One vector is turned by the same rotation once a step. Each row is the vector after some number of steps, and that number follows the row.
The counts run from 0 to 426.
[-1.05 -0.94 -3.11  0.96  1.73 -1.30  1.39 -1.49 -1.02  1.35  2.81  2.13
 -0.82 -0.79 -1.94  0.71 -2.15 -1.43  0.27  2.94  0.82  3.40 -0.67 -1.65
  4.41  0.95 -2.80  2.17  2.06  1.46  1.77 -0.34 -1.79 -0.11 -0.57  0.24
 -0.60  3.39 -3.34 -0.30 -1.55  1.03  1.07  1.58  2.12  3.31 -2.16  1.91
 -1.92 -1.17  4.33] => 204
[ 0.56 -2.40 -1.02 -1.91  0.09 -1.73  0.03  0.51 -3.11  0.90  1.07  2.19
 -0.32 -1.45 -0.07  1.61 -4.54 -1.57  0.24  2.58 -1.77  3.42 -2.99 -0.45
  2.06  0.94 -4.55  0.70  0.63  3.01  0.60 -0.53 -1.82 -1.62 -1.14  2.51
 -1.40  3.74 -3.06 -0.37 -1.96 -1.01  1.37  3.25  0.81  3.62 -0.36  0.79
 -0.75 -0.79  2.33] => 140
[-0.25 -0.95 -2.80 -0.73  0.80 -2.53  0.30  1.44 -3.85  1.04  1.52  3.03
 -0.41 -0.50 -1.67  0.53 -1.78 -2.01 -1.59  3.80  0.49  2.26 -2.39 -1.49
  2.57 -0.26 -3.70  1.58 -1.07  0.72 -0.92 -0.51 -2.61  0.02  0.28 -0.07
 -1.18  2.86 -2.55 -1.47 -2.71  0.90  0.63  4.48  1.93  2.81 -2.33 -0.14
  0.56  0.00  2.91] => 3
[-0.06 -2.70 -0.36 -1.10  1.44 -2.45  0.32  1.18 -2.81 -0.51  2.44  2.51
  0.35 -2.37 -0.36  1.34 -4.05 -0.93 -1.62  2.90 -1.53  3.36 -2.26 -0.76
  2.81  0.15 -4.25  1.95  0.07  2.25  0.21  1.56 -2.02 -2.62  0.10  2.60
 -0.42  3.94 -2.62  0.15 -2.03 -0.36  0.91  3.40  1.28  1.65 -1.35  1.80
  0.28 -1.12  1.35] => 206
[-0.04 -2.36 -0.36  1.17  2.93 -3.30 -1.29 -0.80 -2.17 -0.41  3.64 -0.73
  1.55 -0.89  0.13 -0.81 -2.07  1.14  1.33  4.29  1.62  1.76 -1.82 -1.47
  1.21  1.86 -4.37  3.50  1.21  3.11  1.17 -1.86 -2.69 -2.62 -0.71  1.21
 -1.26  2.38 -1.43 -2.73 -1.73 -1.89 -1.01 -0.94  1.13  1.93  2.82 -1.32
  0.16 -0.10  2.57] => 266
[-2.11 -2.50 -1.13  1.74  2.85 -2.89 -0.72 -0.61 -3.55  0.02  3.21  1.57
  2.40 -1.39  1.69  0.36 -0.40  2.26  3.49  1.23  2.32  2.69 -1.79 -0.91
  1.72  1.34 -2.94  2.75 -0.27  2.78  0.00 -1.56 -3.11 -2.74 -0.56  1.56
 -0.89  1.31 -2.45 -2.11 -2.32 -2.17 -1.22  1.29  0.86  0.73  0.93 -1.12
  0.33 -0.80  1.76] => 201
[-0.42 -2.24 -0.47  1.00  3.06 -4.58 -0.31  1.64 -2.65 -0.84  2.92  0.20
  0.93 -1.69 -0.46  0.10 -1.81  0.11 -2.60  4.21 -0.73  2.00 -1.62 -1.24
  0.66  0.53 -4.42  5.73  0.87  1.32  0.47 -0.16 -2.02 -3.16  0.14 -0.34
 -0.85  3.87 -1.94 -0.23 -1.75 -0.77 -0.48  0.71  1.80  0.69 -0.37  1.69
  0.78  0.91  2.14] => 23
[-1.23 -0.56 -1.30  1.22  0.67 -0.01  0.49 -0.42 -0.74  1.24  2.42  0.10
  0.03  0.26 -0.63  0.94 -1.73 -0.02  1.60  4.99  0.65  1.46 -1.29  0.04
  4.00  0.77 -3.28  1.39  1.05  2.81  1.12 -3.31 -1.83 -0.12 -0.55 -0.04
 -0.69  1.67 -2.71 -3.10 -0.06  0.22  1.12  0.79  2.85  4.32 -1.17 -0.74
 -1.55 -0.03  6.13] => 46
[-0.40 -1.31 -2.44  0.15  2.54 -3.12  0.22 -0.50 -2.36  1.52  3.46  1.80
  0.55 -3.42  0.24  1.79 -0.71  0.15 -0.91  1.21  1.66  3.81 -1.01 -1.39
  3.07  1.23 -3.97  3.82  1.10  0.59  0.67  0.02 -1.82 -1.21 -0.67  2.75
 -1.24  5.18 -2.83  0.25 -1.25  0.70  0.56  0.43  0.60  1.32 -1.71  1.41
 -2.55 -1.49  1.07] => 242
[ 1.24 -1.34  0.83 -0.77  0.98 -2.23  0.16  2.73 -2.10  0.75  2.95  0.64
  0.09 -2.52 -0.57  0.86 -2.83  1.13 -2.01  4.87 -2.21  0.19 -2.31 -0.18
  2.44  0.75 -4.62  4.30  1.64  1.89  0.06 -0.64 -0.47 -3.46  0.16  1.57
 -0.90  3.03 -1.09 -0.69  0.32 -0.58  0.12  2.14  2.57  2.04 -2.07  1.25
 -0.40 -0.53  3.93] => 290
[ 0.84 -1.79 -0.98 -1.45  0.96 -0.99  0.29 -1.21 -1.34  1.50  2.96  2.09
 -0.69 -1.63 -0.94  1.40 -4.47 -0.75  1.09  2.68 -0.85  3.06 -1.55 -0.89
  4.26  1.38 -3.97  0.91  2.18  3.24  1.44 -0.49 -1.45 -1.15 -0.86  2.75
 -0.79  3.23 -2.61 -0.94 -1.02 -0.73  1.57  1.49  1.41  4.39 -0.47  0.46
 -1.44 -1.31  3.21] => 139
[ 1.02 -1.96 -0.16 -0.10  1.87 -2.52  0.03 -1.36 -0.63  1.27  3.25  0.44
 -0.14 -0.37 -0.62  0.41 -3.01  1.17  2.05  2.46 -0.59  1.17 -1.46 -0.86
  2.59  2.43 -3.67  3.78  3.22  3.18  1.24 -2.97 -0.80 -2.11 -0.96  1.04
 -1.02  2.08 -2.07 -1.30 -0.30 -2.18 -0.57 -0.19  2.23  3.71  0.23  0.43
 -1.94 -0.38  5.00] => 211
[-0.57 -0.58  0.72 -0.18  1.56 -1.63  0.09  2.03 -3.03  0.48  4.01  1.25
  1.78 -2.38  0.43  1.85 -0.56  2.12 -2.26  3.69  0.22  0.70 -2.45  0.24
  3.86 -0.79 -4.59  2.65 -1.13  1.89 -1.10  0.48 -2.19 -2.29  0.62  3.69
 -0.02  3.48 -1.35 -1.93 -0.16  0.37  0.74  2.41  1.93  1.49 -2.39  0.20
 -1.27 -1.27  1.99] => 327
[-0.66 -1.12 -3.07 -0.53  0.26 -1.25  0.56  0.52 -3.06  2.84  2.16  3.62
  0.42 -2.67  0.62  2.59 -0.70  0.07  0.99  1.28  1.25  3.39 -2.11 -0.46
  4.00  0.88 -3.61  0.89  0.53  0.96  0.29 -1.01 -2.32 -0.15 -1.02  2.57
 -1.45  3.96 -3.77 -0.97 -1.50  0.19  1.37  3.02  1.55  2.61 -2.77  0.63
 -2.31 -1.44  2.49] => 177
[-2.19 -1.70 -3.05  1.97  0.98 -1.71 -0.46 -0.38 -1.90  0.83  1.23  0.01
  0.79 -0.10  0.53  1.62 -0.48 -0.72  0.92  2.20  1.05  4.37 -1.35  0.61
  1.12  1.34 -3.78  2.92  0.71  1.97  0.14 -3.60 -2.48 -0.11 -1.29 -0.89
 -2.05  3.55 -4.63 -1.50 -1.60 -0.09  0.98 -0.04  1.65  2.77 -0.55  0.01
 -1.96  1.67  4.28] => 130
[ 0.00 -0.99 -3.01  0.85  2.84 -3.22  0.15 -2.01 -0.90  1.99  3.23  0.24
  0.07 -0.57 -0.67  0.71 -0.49  0.25  0.88  1.82  1.35  2.78 -0.71 -1.50
  2.59  2.34 -3.31  4.11  2.61  1.21  0.94 -2.81 -1.96 -0.30 -1.31  0.76
 -1.39  3.26 -3.47 -1.11 -1.21 -0.23  0.06 -1.29  1.71  3.43 -1.02  0.02
 -2.88  0.20  4.24] => 65
[-0.50 -2.53 -0.63  0.43  0.40 -1.00 -1.04  1.86 -2.88  1.13  1.66  0.99
  1.04 -0.37  1.17  0.75 -2.83  1.25  3.37  3.86 -0.55  1.08 -3.06  0.28
  1.87  1.37 -3.02  1.94  1.41  3.24  0.65 -3.59 -1.63 -2.43 -1.04 -0.56
 -1.46  0.52 -1.97 -2.60 -1.07 -2.64 -0.77  2.34  2.57  2.91 -0.31 -1.10
  0.40  0.10  5.29] => 8
[-0.07 -1.05 -0.48 -0.24  0.85 -2.16 -0.81  3.34 -2.97  1.69  2.80  0.84
  2.47 -4.14  2.00  2.21  0.03  1.98 -1.83  3.53  0.06  1.73 -2.55  0.25
  1.58  1.31 -4.57  4.70  0.58  0.77  0.09 -1.83 -1.08 -2.37 -1.07  2.22
 -1.63  4.09 -1.28 -1.07  0.17 -0.73  0.29  0.61  1.93  0.80 -2.01  0.45
 -1.66 -0.88  2.58] => 400
[-0.86 -0.37  0.31  1.07  2.78 -1.89  0.82 -0.03 -2.31  0.11  4.79  1.02
  1.11  0.12 -1.62  0.76  0.15  2.56 -0.27  2.92  0.42 -0.30 -1.24 -0.08
  4.77 -0.57 -3.97  3.28 -0.06  2.18 -1.34 -1.32 -2.50 -1.82  1.87  2.25
  0.80  1.40 -2.40 -2.70 -0.34 -0.09  0.28  2.06  2.97  3.01 -2.48  0.39
 -1.48  0.25  3.81] => 71
[-0.16 -2.05  0.69  0.82  1.75 -2.50  1.11  1.29 -2.06  0.58  2.83  0.97
  0.07 -0.14 -1.21  0.72 -2.09  1.55  0.70  3.41 -2.29  0.11 -2.14 -0.34
  2.90  0.53 -3.02  3.87  1.44  2.35 -0.35 -2.57 -0.73 -2.70  0.76 -0.73
  0.07  0.43 -2.07 -1.35 -0.32 -1.49 -0.89  2.52  3.65  2.91 -2.20  1.75
  0.31  0.53  5.17] => 34
[-1.11 -0.81 -2.41  0.07  0.24 -0.26 -0.01 -0.25 -2.37  2.35  2.23  2.58
  0.70 -0.45  0.48  1.91 -0.96 -0.08  2.25  1.97  1.92  2.83 -2.16  0.33
  4.16  0.43 -3.56 -0.24 -0.14  2.31  0.00 -2.72 -3.00  0.43 -0.64  2.05
 -0.66  2.09 -3.37 -2.80 -1.51 -0.02  1.33  2.51  1.94  3.66 -2.04 -1.64
 -2.33 -0.78  4.03] => 111
[-1.74 -1.26 -2.66  0.22 -0.39  0.61 -0.06  1.05 -2.66  2.09  1.88  2.28
  1.27 -2.90  1.36  2.18 -1.58 -0.64  0.44  3.93  1.58  4.71 -1.52  0.19
  3.82  0.76 -3.39  0.25  0.03  1.55  1.63 -0.71 -2.33 -0.38 -1.64  2.26
 -0.94  4.22 -2.65 -1.53 -1.10  0.68  1.71  2.14  1.36  1.86 -1.96  0.49
 -1.34 -1.89  3.23] => 407
[-0.96 -1.64 -1.97 -0.09  1.76 -2.14  0.65  1.32 -3.13  1.92  2.70  2.96
  1.06 -3.98  1.06  2.38 -1.10  1.04 -0.40  0.98  0.28  3.26 -1.54 -0.55
  3.42  1.05 -3.37  3.05  0.83  1.03  0.64  0.01 -1.12 -2.23 -0.74  2.21
 -0.99  4.29 -2.43  0.67 -1.63 -0.02  0.29  2.74  1.43  0.78 -3.36  2.18
 -1.53 -2.12  1.92] => 243
[ 0.62 -2.15 -3.20 -0.61  1.02 -2.98  0.17  1.67 -3.61  2.59  1.27  3.24
 -0.36 -2.87  0.93  1.56 -2.10 -0.37  0.89  1.57  0.24  3.96 -2.39 -1.79
  1.28  2.05 -3.03  2.66  1.56  0.58  0.80 -1.25 -1.09 -1.52 -1.75  0.66
 -2.58  3.69 -2.50  0.39 -2.55 -1.31 -0.01  2.99  0.83  1.44 -1.74  0.83
 -0.28 -1.56  2.46] => 389
[ 0.75 -1.55 -2.31 -0.68  2.60 -3.31 -0.09 -1.89 -2.57  0.56  2.91  2.29
 -0.19 -1.29 -1.07  0.32 -3.06 -1.18  0.44  1.81  1.58  3.83 -1.49 -2.61
  2.83  1.20 -3.89  1.68  1.09  2.03  0.76  0.64 -2.81 -1.22 -0.58  2.36
 -1.03  3.94 -2.79 -0.69 -2.74 -1.03  0.41  1.71  0.24  2.64  0.75  0.00
 -0.36 -1.21  1.43] => 351
[-0.67 -2.39 -0.58  1.04  2.71 -1.81 -0.14 -0.60 -1.33  0.71  4.63  1.33
  0.88 -1.64 -0.14 -0.40 -2.59  1.83  2.80  3.99  2.02  1.43 -1.14 -2.27
  3.97  1.74 -2.71  2.29  2.38  2.84  2.30 -0.28 -1.68 -3.23 -0.52  1.30
 -0.12  1.65 -0.91 -1.79 -1.67 -1.28 -1.31  0.73  1.87  1.73  0.75  0.85
  0.64 -2.41  3.64] => 54
[-0.96 -1.07 -1.02  1.43  3.02 -3.34  0.55  1.11 -1.75  0.62  3.71  0.85
  1.41 -3.63  0.33  1.31  0.19  1.61 -1.58  2.49  0.88  2.38 -0.79 -0.92
  2.59  1.20 -3.68  5.84  1.43  0.36  0.83  0.00 -1.03 -2.51 -0.58  0.99
 -1.21  4.72 -1.91  0.19 -0.45  0.47 -0.05 -0.32  1.93  0.41 -2.37  2.30
 -1.81 -0.92  2.54] => 308
[-0.49 -0.63 -3.13 -0.24 -0.39 -0.35  0.47  0.55 -1.90  2.53  1.55  2.18
 -0.74 -0.79 -1.17  1.45 -2.10 -1.19  0.57  3.80  0.45  2.61 -1.92 -0.18
  3.87  0.45 -3.25  0.80  0.60  1.81  0.64 -2.40 -1.68  0.57 -0.90  0.36
 -0.87  2.65 -3.14 -1.54 -1.11  0.68  1.73  2.83  2.32  3.72 -2.98  0.15
 -1.83 -0.49  5.53] => 112
[-1.08 -1.93  0.58  1.04  3.39 -4.03 -0.49  1.19 -3.11 -0.88  3.77 -0.04
  2.83 -2.29  0.94  0.88  0.01  2.38 -0.94  2.22  0.50  1.73 -1.72 -0.47
  1.37  0.69 -4.51  5.53  0.02  1.86 -0.44 -0.32 -2.30 -3.55  0.02  1.23
 -0.79  3.33 -1.81 -0.97 -1.31 -1.20 -1.01  0.01  1.45  0.51 -0.23  0.77
 -0.23  0.23  1.27] => 24
[ 0.02 -1.10 -0.55  1.19  3.52 -2.41  1.42 -0.49 -1.68  1.58  4.37  2.10
  0.29 -1.10 -1.57  0.26 -1.00  2.56  2.12  2.23  0.79 -0.30 -1.04 -2.08
  4.85  1.09 -2.41  3.88  2.37  1.65  0.51 -1.59 -1.14 -2.38  0.71  0.87
  0.28  0.59 -0.77 -1.41 -0.55 -0.82 -1.71  1.55  2.99  2.54 -2.50  0.95
 -0.48 -1.26  4.37] => 283
[-1.87 -1.75  0.34  0.99  2.37 -2.17  0.59  0.44 -2.92 -0.70  3.60  1.46
  1.69 -2.54  0.42  2.07 -0.33  2.05 -1.27  2.14  0.48  2.50 -1.43  0.07
  4.27 -0.48 -4.16  2.96 -0.60  2.17 -1.00  0.98 -2.75 -2.82  0.49  3.28
  0.30  3.75 -2.68 -0.90 -1.07  0.53  0.31  1.89  1.46  0.51 -2.18  1.91
 -1.26 -1.04  1.11] => 97
